One turn sends every row of this set to another row. A few are shown first. Where does it send the rows asked after them?
k_284: -48 -8 32 -29 -28 -375 35 95 -85 7 133 -137 186 270 -28 103 -189 107 107
 -227 544 -115 -55 58 -43 -184 -26 -128 196 296 141 191 337 -293 209
 -140 110 263 108 54 -84 -250 12 121 -10 -8 302 -28 107 -68 44 -355 -274
 -35 15 -117
k_510: 296 -65 -6 -261 -14 134 31 58 -120 -26 185 183 -32 82 178 -189 178 -49
 -116 -4 182 179 -327 112 59 -255 -158 15 213 60 115 66 245 51 59 204
 -215 -80 153 4 5 -220 -89 45 -138 88 90 -104 -151 53 161 -134 43 -139
 81 -349
k_617: 145 38 -15 -270 -30 98 133 -37 -120 -66 257 -17 49 71 212 79 160 -46 -98
 -194 247 287 -346 34 115 -98 -3 -20 95 118 -42 39 126 -141 150 157 -63
 119 174 -66 -103 -139 -98 34 -92 -25 118 -59 -144 400 230 -248 197 -278
 218 -165
k_40: -61 -65 13 16 -4 -419 1 74 -76 -24 153 -165 160 283 -44 102 -124 94 62
 -172 564 -118 -81 37 9 -161 -38 -105 167 324 170 167 370 -233 209 -118
 141 311 84 106 -54 -305 -36 116 -45 -25 297 2 141 -49 98 -358 -244 -9
 74 -139
k_654: -178 3 8 -40 20 -364 -40 23 -16 -161 -28 -192 110 391 -99 -18 -111 17
 -66 -193 538 -55 -82 69 135 -227 -15 -74 131 319 212 97 288 -178 248 2
 33 277 151 186 43 -291 31 -25 88 27 373 -85 191 -111 -25 -251 -288 52
 107 -156
k_223: 3 -129 -100 -317 -30 -170 229 113 -101 168 83 -19 -110 -20 -14 137 38
 -15 -56 -21 130 138 -153 246 114 -262 11 -96 20 229 247 -135 -18 104
 -73 254 -218 -113 13 37 69 -65 -21 -35 77 -90 260 6 -127 168 33 -84 143
 -313 302 -217
k_694: -272 24 78 -173 -9 -183 64 67 10 36 76 161 10 -154 325 -53 168 54 -168
 -189 213 117 -266 30 200 -435 14 -75 -61 49 26 -143 7 -114 -85 80 -41
 -151 53 151 -77 -106 -14 -161 -69 5 89 124 -122 216 124 -166 -83 -107
 249 81
k_96: 47 -92 234 51 -66 -543 -103 43 13 -60 36 30 50 289 -17 -77 -64 145 56
 -56 435 2 -23 46 105 -199 -2 -88 8 352 163 203 120 -170 187 11 185 216
 61 43 33 -270 30 76 -39 77 368 -321 47 -14 -88 -381 -329 48 87 -188
k_808: 47 -57 229 3 -87 -487 -62 59 5 -12 -2 11 120 250 -52 -85 -88 198 73 -91
 402 -19 -51 77 95 -208 5 -126 43 345 133 265 106 -238 189 16 154 176 59
 9 52 -206 49 59 -33 65 370 -298 38 -27 -102 -358 -371 49 16 -200
k_624: -41 -29 111 -40 -65 -378 8 133 -61 -60 -72 -178 214 455 -48 36 -151 55
 57 -208 325 -69 28 34 117 -210 17 -102 45 363 173 148 178 -209 180 32
 92 277 103 -50 151 -174 90 -36 19 73 431 -295 59 -105 -114 -251 -237
 -27 121 -206
k_947: -26 -62 130 -8 -61 -421 -16 103 -43 -124 -36 -145 155 460 -64 43 -85 26
 62 -183 351 -72 38 8 129 -215 5 -73 10 377 217 81 226 -157 198 78 116
 306 89 -6 148 -216 96 14 -5 78 444 -272 92 -88 -120 -259 -207 8 184
 -200
k_925: -175 25 -77 -312 10 -95 144 56 17 -17 143 49 -38 30 234 16 43 6 -174
 -171 260 87 -422 127 160 -363 103 -35 -2 89 76 -30 14 -56 153 229 -53
 -223 68 133 -73 -115 54 -113 26 -28 154 46 -145 320 178 -152 80 -252
 249 3
k_514: 245 -58 118 -52 -54 19 17 84 -53 -55 161 168 42 116 186 -109 86 -93 -114
 -79 157 356 -227 153 144 -121 -278 68 92 45 138 -9 232 21 -111 201 -260
 34 209 125 79 -69 1 2 -197 188 -38 -58 -13 -106 136 -166 -12 14 -13
 -355
k_763: -185 51 45 -83 -5 -319 -22 71 -15 -99 -64 -181 128 365 -106 -23 -179 33
 -38 -214 523 -28 -57 99 128 -213 10 -107 175 296 182 150 242 -248 235
 -14 -13 241 171 170 14 -242 66 -47 118 -15 368 -117 186 -135 -48 -267
 -314 -4 52 -166
k_456: 68 -148 46 -222 -55 -209 142 72 -169 35 251 126 -142 57 86 -67 129 28
 -10 88 53 168 -417 130 18 -300 -17 -156 245 84 172 -41 -91 151 -9 82
 -57 15 97 46 153 60 -97 96 8 157 87 -99 -77 -8 117 -110 116 -316 49
 -323
k_512: -68 -127 -38 -186 -24 -180 174 151 -162 210 49 15 -13 -162 72 124 166
 -20 -74 -97 113 157 39 137 152 -276 -112 -112 -2 200 161 -231 79 20
 -295 88 -226 40 29 42 41 -81 -132 -63 -25 -110 181 154 -90 64 22 -103
 23 -182 331 -160
k_276: 135 -21 77 -165 1 146 -1 85 -122 -66 55 186 61 -3 238 -226 313 -84 -174
 -132 103 188 -147 -2 162 -336 -228 -5 93 32 26 -88 277 -29 -120 147
 -259 47 154 39 40 -182 -98 -67 -192 84 91 12 -80 -22 91 -103 -83 28 140
 -284
k_86: 181 16 101 -60 -68 -4 92 0 -21 -106 234 -13 194 114 266 129 111 -18 -108
 -255 219 410 -293 39 180 3 -124 53 -65 97 -56 30 190 -186 -21 185 -52
 153 192 -1 -48 1 -12 -35 -254 107 -25 -20 -77 262 253 -269 124 -86 108
 -134
k_767: -95 -103 -38 -148 -60 -319 204 108 -22 118 105 -26 -17 -14 12 251 -79 20
 -66 -141 168 255 -87 281 153 -147 -73 -24 -95 187 254 -213 61 57 -231
 221 -197 -53 43 108 54 45 83 -41 3 19 119 180 -41 102 -16 -88 104 -122
 208 -18
k_687: 29 47 164 -165 -34 4 111 -9 -138 -45 160 18 96 -66 259 70 312 -28 -73
 -265 133 320 -164 -78 183 -174 -64 -54 -31 121 -99 -112 68 -212 -53 69
 -42 277 135 -71 -87 -32 -123 -17 -173 -7 127 -15 -85 347 148 -241 97
 -158 277 -109
k_531: 81 -69 68 81 -36 -446 -102 45 -78 62 59 8 76 290 15 -6 -147 117 13 -107
 573 -46 10 76 50 -121 -55 -41 145 317 210 209 309 -118 63 -117 156 177
 126 -18 -31 -457 -50 69 -40 35 284 -179 -12 -24 -35 -356 -285 46 90 -55
k_134: -140 25 17 -131 -33 -217 106 32 135 -65 138 41 83 -35 232 114 -37 74
 -176 -261 290 254 -323 159 229 -205 -2 24 -186 113 39 -30 111 -157 -8
 250 -57 -161 67 180 -78 -19 107 -137 -97 55 30 156 -75 300 163 -203 8
 -31 157 102
k_154: -104 -128 107 -128 -31 -215 120 81 -177 -19 212 82 -31 -71 146 -101 266
 18 -55 -25 30 190 -313 22 74 -377 -101 -193 197 49 60 -168 -30 20 -148
 -47 -66 192 113 100 122 131 -186 20 -75 148 45 71 34 -98 132 -104 -7
 -161 66 -281
k_467: 91 -35 65 30 -39 -390 -75 32 -95 74 11 -4 126 276 -10 -5 -187 171 38
 -143 549 -3 7 112 22 -108 -52 -66 183 311 174 245 273 -167 48 -133 134
 170 150 -62 -30 -402 -8 68 5 38 302 -189 -14 -9 -99 -323 -318 62 26 -31
k_178: -28 -150 136 -64 -90 -319 139 123 -78 11 258 98 -48 45 71 63 13 16 23 -4
 58 252 -294 207 54 -243 -127 -91 105 78 235 -161 -4 114 -144 98 -128 59
 81 178 138 200 41 95 -65 219 -9 56 72 -161 86 -117 53 -140 -20 -270

k_510 -> k_925
k_767 -> k_514
And these:
k_531 -> k_654
k_154 -> k_687
k_624 -> k_467

One turn sends every row of this set to another row. A few are shown first. Where does it send the rows asked after them?
k_414: -166 -159 -18 -44 16 -3 -13 129 -19 150 -168 -22 273
k_103: -184 -217 -54 -130 -59 101 70 93 -13 162 -115 -32 290
k_952: 25 -171 210 11 100 130 -38 73 2 -185 93 -106 25
k_67: -143 -20 62 -167 -136 -57 53 -148 448 3 -135 -22 83
k_476: 258 -91 114 -242 -44 34 -71 120 162 -220 -60 51 -50
k_326: -124 -247 148 -192 -412 62 217 65 114 -48 -176 112 71
k_196: -14 -257 270 -201 -351 55 96 99 133 -80 -294 100 51
k_45: -33 -246 108 -185 -11 138 -60 116 29 119 -263 -69 287
k_966: 44 -221 222 -67 52 215 -10 39 13 -185 107 -120 39
k_462: 145 -1 16 -78 -5 -124 -62 145 120 -198 -3 88 -73
k_369: -4 -219 154 -74 15 237 56 20 1 -167 177 -107 52
k_983: -37 -152 139 53 81 98 3 61 -21 -169 152 -93 27
k_873: 24 -8 -121 -95 -84 -94 75 105 93 -155 148 108 -52
k_159: -129 -17 80 -157 -116 -71 26 -137 445 -7 -150 -29 79
k_789: -105 -44 98 -201 -142 -26 37 -148 459 -11 -160 -35 88
k_301: -203 -175 74 -51 -369 -77 207 95 71 -26 -137 143 44
k_941: 198 -159 37 -341 -162 160 69 59 166 -188 50 46 -19
k_591: 62 -102 -106 -251 -178 78 154 49 118 -147 180 77 -17
k_796: -72 -182 75 -71 40 21 -90 153 8 123 -267 -39 262
k_42: -66 -182 109 -4 32 165 65 30 -20 -155 202 -89 50
k_827: -109 -28 97 -175 -123 -56 24 -142 462 -15 -173 -25 77
k_857: -37 -176 273 -67 -259 -94 28 147 114 -86 -334 119 23
k_353: -132 -39 69 -196 -145 -29 52 -153 453 -3 -126 -28 84
k_525: -102 -260 28 -218 -79 186 35 85 19 148 -174 -57 307
k_19: -148 -124 151 19 -275 -172 92 140 79 -56 -239 142 21

k_301 -> k_326
k_591 -> k_941
And these:
k_67 -> k_353
k_369 -> k_966
k_45 -> k_796

